128 stands for zero in the data rows.
Here is a table of points, one per row:
[70 91 94 89 137 165 184 138 123 109 127 52 156 124 156 147 162 115
 105 109 95 127 129 118 134 103 146 119 133 155 175 148]
[83 128 125 150 168 143 111 104 83 59 97 167 147 147 123 105 91 125
 125 121 161 145 139 151 131 159 144 141 164 158 95 91]
[117 149 184 161 133 124 76 64 55 101 144 145 160 130 112 107 102 102
 103 127 167 177 131 129 148 160 148 149 102 100 68 80]
[91 98 98 112 178 158 162 183 107 45 112 111 136 147 152 147 134 142
 105 131 111 131 108 131 131 147 122 143 138 131 174 131]
[106 137 150 158 178 134 111 92 110 122 148 188 176 165 138 108 126 105
 111 136 138 191 166 149 130 170 161 162 131 108 82 74]
[109 47 128 159 170 156 172 133 69 109 111 109 122 169 137 129 121 135
 117 117 129 125 146 155 123 106 122 153 145 155 140 94]
[195 164 147 102 35 62 66 138 240 232 215 170 101 62 60 121 148 207
 179 194 113 66 42 33 68 83 118 120 141 178 200 204]
[92 96 118 91 144 165 176 167 129 139 98 101 86 155 177 155 160 101
 125 99 91 121 153 140 151 115 132 131 165 153 160 168]
[79 71 136 153 147 120 130 77 87 118 71 157 175 121 181 138 98 74
 112 146 130 124 133 131 127 152 147 142 153 111 145 86]
[93 74 81 124 157 151 147 160 109 125 75 105 104 166 144 146 133 135
 76 122 108 140 133 109 129 139 132 138 152 144 132 139]
[87 151 198 179 194 131 73 103 92 138 156 155 155 147 115 118 105 88
 163 156 153 142 170 166 131 164 133 139 100 107 50 85]
[185 127 105 75 86 102 144 191 201 158 100 78 76 71 129 160 179 169
 158 111 56 69 107 106 115 141 93 129 96 149 194 190]
[125 130 155 157 164 132 117 72 68 124 121 145 200 176 146 114 104 123
 121 117 153 138 145 133 143 170 156 153 152 117 107 85]
[101 154 194 193 136 98 102 74 106 100 138 161 140 179 93 99 82 88
 121 149 137 152 148 142 164 155 176 170 138 69 94 98]
[207 182 116 48 82 69 118 192 221 208 163 116 62 62 58 114 165 180
 201 140 134 85 54 78 101 83 130 132 134 146 222 162]
[120 60 91 114 123 164 151 180 144 117 76 76 108 132 147 156 133 101
 95 88 111 130 135 107 116 137 131 116 127 140 186 138]
[132 85 93 85 129 152 164 195 178 137 96 103 67 91 131 167 164 158
 128 61 106 119 121 108 150 119 113 110 135 179 157 160]
[202 164 117 106 37 81 127 166 222 243 195 124 78 56 59 90 179 191
 192 150 81 74 45 63 85 122 111 103 112 166 174 192]
[140 81 78 119 126 136 160 140 130 113 106 79 112 127 165 167 151 110
 72 85 112 103 121 168 117 122 99 154 152 159 169 169]
[78 107 73 137 126 179 157 138 107 80 124 117 145 154 135 166 103 112
 126 88 121 121 193 135 107 108 160 153 149 150 143 115]
[179 177 63 49 72 118 135 179 160 183 137 98 47 79 126 157 163 186
 130 116 67 88 97 114 130 109 110 99 163 164 203 191]
[133 115 147 172 177 123 96 55 80 92 155 189 182 121 91 108 85 95
 138 162 121 143 132 161 185 137 170 138 113 77 64 106]
[115 100 99 105 112 182 151 173 135 98 91 98 148 151 133 180 161 99
 123 94 110 121 119 139 127 103 124 149 180 139 120 107]
[110 126 73 143 151 172 150 165 157 106 101 88 97 153 166 146 147 119
 70 102 121 150 120 158 135 139 131 158 162 150 171 136]
[169 110 108 32 79 126 176 189 211 189 135 98 45 99 139 160 178 164
 148 103 116 61 87 110 98 113 136 116 121 130 152 182]
[80 109 101 137 152 171 158 120 108 87 101 147 138 170 157 121 119 89
 107 117 126 124 142 124 122 155 109 150 136 156 122 109]
[115 98 121 104 98 169 191 158 143 116 90 71 101 136 155 138 144 143
 108 94 77 100 124 149 148 112 117 106 144 185 146 128]
[141 170 197 165 123 100 61 46 107 124 170 167 156 126 79 111 107 132
 130 171 190 147 202 152 189 187 95 102 115 31 65 72]
[157 160 190 174 150 111 52 40 94 115 165 179 150 141 130 72 106 165
 147 132 132 156 154 160 145 158 163 116 68 25 71 82]
[101 129 112 160 153 181 139 109 86 88 87 145 127 173 156 114 122 91
 135 147 164 127 151 106 149 112 160 178 119 116 93 93]
[95 109 74 120 149 158 222 142 142 130 71 77 132 119 133 200 155 164
 105 121 119 138 115 127 122 97 115 144 129 145 144 134]
[199 203 159 109 34 19 39 96 140 173 174 157 109 94 86 88 104 142
 194 232 213 237 223 245 208 149 81 21 1 8 64 144]
[249 255 240 209 166 118 81 87 122 170 231 255 235 180 106 64 43 67
 132 160 182 154 76 12 0 0 0 3 81 131 195 216]
[141 115 101 79 96 121 181 191 150 131 86 102 86 97 164 177 173 143
 118 72 108 98 106 118 150 116 89 141 120 163 169 155]
[202 199 153 102 49 34 144 180 195 224 201 143 85 12 54 75 137 187
 174 181 99 66 72 44 57 91 101 139 150 150 159 223]
[118 70 97 145 181 131 142 118 115 86 86 106 134 152 171 125 120 102
 118 117 124 126 128 126 137 118 123 112 193 142 112 83]
[89 140 174 184 145 129 106 83 80 75 184 154 165 126 134 95 98 91
 139 133 161 164 110 160 136 173 165 139 135 104 88 80]
[103 131 87 131 147 152 177 148 115 98 94 69 112 144 161 191 151 130
 116 116 106 105 126 147 117 146 125 114 147 168 155 128]
[108 99 80 94 99 135 174 170 166 83 76 93 102 135 169 160 166 131
 118 104 74 157 113 110 102 122 100 127 160 140 136 140]
[141 183 184 158 104 51 61 72 99 164 178 170 178 140 86 99 98 115
 132 161 170 156 148 175 179 174 174 77 41 51 62 61]
[67 95 146 146 137 142 132 134 82 87 89 157 157 182 142 125 62 117
 119 130 149 140 118 137 136 128 138 163 147 133 89 105]
[108 83 130 143 166 170 130 102 104 84 143 110 132 149 166 157 92 106
 91 139 139 156 138 111 148 134 142 161 131 164 109 78]
[205 164 108 59 57 70 105 181 228 202 183 98 75 59 60 115 141 177
 186 115 122 56 46 71 96 122 97 124 126 143 159 226]
[108 139 163 174 151 181 101 74 54 143 118 167 164 113 133 73 81 112
 131 152 161 163 138 139 140 150 158 157 123 89 83 84]
[175 97 99 91 112 164 167 189 159 104 79 92 119 123 164 166 181 137
 90 120 115 86 153 139 104 119 171 99 161 168 149 174]
[104 174 182 149 100 35 20 49 58 139 173 182 162 120 83 88 159 146
 160 144 192 175 183 167 176 147 129 80 65 56 44 121]
[105 153 150 184 177 94 76 66 101 122 137 154 166 109 120 79 91 124
 119 142 157 139 158 162 141 133 154 129 74 102 43 64]
There is one direction along which these points spread out most. Take the direction at right angles to it along which they spread out most. Go by this last direction. How far along it is each point below, from 0 to 99? 50 is the average, and the first point above lies past it. One standard deviation of the points above along it is 16.
[104 174 182 149 100 35 20 49 58 139 173 182 162 120 83 88 159 146
 160 144 192 175 183 167 176 147 129 80 65 56 44 121] 28
[195 164 147 102 35 62 66 138 240 232 215 170 101 62 60 121 148 207
 179 194 113 66 42 33 68 83 118 120 141 178 200 204] 17
[141 183 184 158 104 51 61 72 99 164 178 170 178 140 86 99 98 115
 132 161 170 156 148 175 179 174 174 77 41 51 62 61] 30
[106 137 150 158 178 134 111 92 110 122 148 188 176 165 138 108 126 105
 111 136 138 191 166 149 130 170 161 162 131 108 82 74] 52
[185 127 105 75 86 102 144 191 201 158 100 78 76 71 129 160 179 169
 158 111 56 69 107 106 115 141 93 129 96 149 194 190] 46
[175 97 99 91 112 164 167 189 159 104 79 92 119 123 164 166 181 137
 90 120 115 86 153 139 104 119 171 99 161 168 149 174] 61
[199 203 159 109 34 19 39 96 140 173 174 157 109 94 86 88 104 142
 194 232 213 237 223 245 208 149 81 21 1 8 64 144] 14
